0: np.array([-1.22, -0.96, -1.19, -2.34, 0.65, 1.78, 0.32, 0.04, 0.06,
          0.88, 0.66, -0.97, -0.89, -0.77])
1: np.array([0.81, 1.18, 1.03, 3.17, -0.01, -2.21, 1.32, -0.71, 2.54,
          -0.84, 0.28, 1.28, 1.75, 0.27])
2: np.array([-0.06, -1.93, -0.26, -2.67, -0.53, 2.34, -1.60, 1.65, -4.40,
          0.39, -0.77, -1.27, -1.52, -0.35])
3: np.array([-0.57, 0.95, -0.52, -0.72, -0.32, -0.39, 0.18, -0.80, -0.10,
          0.57, 0.16, 0.37, -0.91, -0.64])
4: np.array([-0.62, 1.57, -0.68, 0.16, -0.31, -0.78, 1.04, -1.29, 1.55,
          0.58, 0.50, 0.78, -0.76, -0.87])
5: np.array([-0.22, -0.59, 0.00, 0.67, 0.78, 0.34, -0.32, -0.04, 0.70,
          -0.68, 0.12, -0.29, 1.05, 0.82])
6: np.array([1.14, 1.60, 1.22, 2.54, 0.73, -1.58, -0.83, -1.45, 3.27,
          -0.55, -0.30, 0.47, 1.82, 2.01])
7: np.array([-0.07, 0.96, -0.33, -0.01, -0.47, -0.94, 1.43, -0.44, 1.32,
          0.54, 0.62, 0.61, -0.33, -1.21])
8: np.array([-1.61, -0.06, -1.61, -1.12, 0.15, 0.30, -0.03, -0.51, -1.21,
          0.10, -0.03, 0.11, -0.96, -0.70])
9: np.array([1.28, 0.25, 1.28, 1.12, 0.51, -0.05, -1.15, -0.13, 1.07,
          -0.54, -0.84, -0.09, 0.62, 2.15])
10: np.array([-0.90, 0.32, -1.07, -1.98, 0.24, 0.66, -0.57, 0.21, -0.25,
          0.44, -0.37, -0.57, -0.51, 0.03])

np.array([-1.44, -0.01, -1.35, -1.01, 0.05, 0.26, 0.00, -0.36, -1.22,
          0.10, -0.12, 0.04, -0.58, -0.71]) 8 10 3 0 7
np.array([-1.32, 1.06, -1.05, 1.11, 0.18, -1.32, 0.14, -0.62, -0.57,
          -0.90, -0.88, 1.03, 0.42, 0.13]) 3 5 4 8 7
np.array([0.92, 1.42, 0.88, 3.16, -0.19, -2.21, 1.51, -0.70, 2.40,
          -0.76, 0.42, 1.37, 1.68, 0.28]) 1 6 7 4 9
np.array([-0.10, -0.79, -0.28, -2.64, -0.77, 1.28, -2.12, 0.96, -4.49,
          0.45, -0.83, -0.69, -2.24, 0.06]) 2 10 8 0 3
np.array([-0.49, -0.49, -0.01, 0.66, 0.29, -0.18, -0.36, 0.29, -1.12,
          -0.91, -0.44, 0.17, 0.93, 0.52]) 5 9 8 3 10
np.array([1.07, 0.68, 0.87, 0.83, 0.30, -0.22, -1.42, -0.35, 0.77,
          -0.51, -0.81, -0.07, 0.53, 1.99]) 9 5 6 3 10
np.array([-0.75, -0.17, -0.34, 1.34, 0.26, -0.69, -0.55, 0.10, -1.35,
          -1.20, -0.68, 0.59, 0.75, 0.60]) 5 8 9 3 10
np.array([1.77, -1.05, 2.15, 1.13, 0.31, 0.45, -2.16, 1.50, -0.80,
          -0.94, -1.38, -0.77, 1.65, 2.63]) 9 5 6 10 3
np.array([-1.47, -0.36, -1.22, -0.96, 0.33, 0.64, 0.27, -0.37, -0.97,
          -0.11, 0.01, 0.25, -0.27, -0.42]) 8 10 3 0 5
np.array([0.69, 0.09, 0.51, 0.69, -0.02, -0.28, 1.34, -0.13, 2.46,
          0.39, 1.12, 0.03, 0.58, -0.39]) 7 4 5 3 1
np.array([1.00, 0.15, 0.70, 0.85, -0.32, -0.61, 0.91, 0.24, 1.37,
          0.28, 0.65, 0.14, 0.35, -0.39]) 7 5 4 3 9
np.array([0.00, -0.49, -0.20, -2.43, -0.75, 1.29, -1.66, 0.64, -3.88,
          0.42, -0.82, -0.76, -2.03, -0.08]) 2 10 8 0 3
np.array([1.35, -1.17, 1.42, 0.14, -0.33, 0.23, 0.60, 0.99, 0.83,
          0.42, 1.07, -0.53, 0.23, -0.42]) 5 7 9 3 10
np.array([-1.42, -0.08, -1.27, -0.84, 0.50, 0.49, -0.02, -0.47, -0.66,
          -0.04, -0.03, 0.18, -0.41, -0.59]) 8 10 3 0 5
np.array([1.77, -1.35, 1.75, 0.15, 0.09, 0.93, 0.65, 0.96, 1.63,
          0.53, 1.17, -0.88, 0.62, 0.13]) 5 9 7 3 10
np.array([0.95, 1.30, 1.32, 2.44, 0.80, -1.28, -0.21, -1.31, 3.22,
          -0.94, -0.41, 0.85, 2.03, 2.15]) 6 1 9 5 4
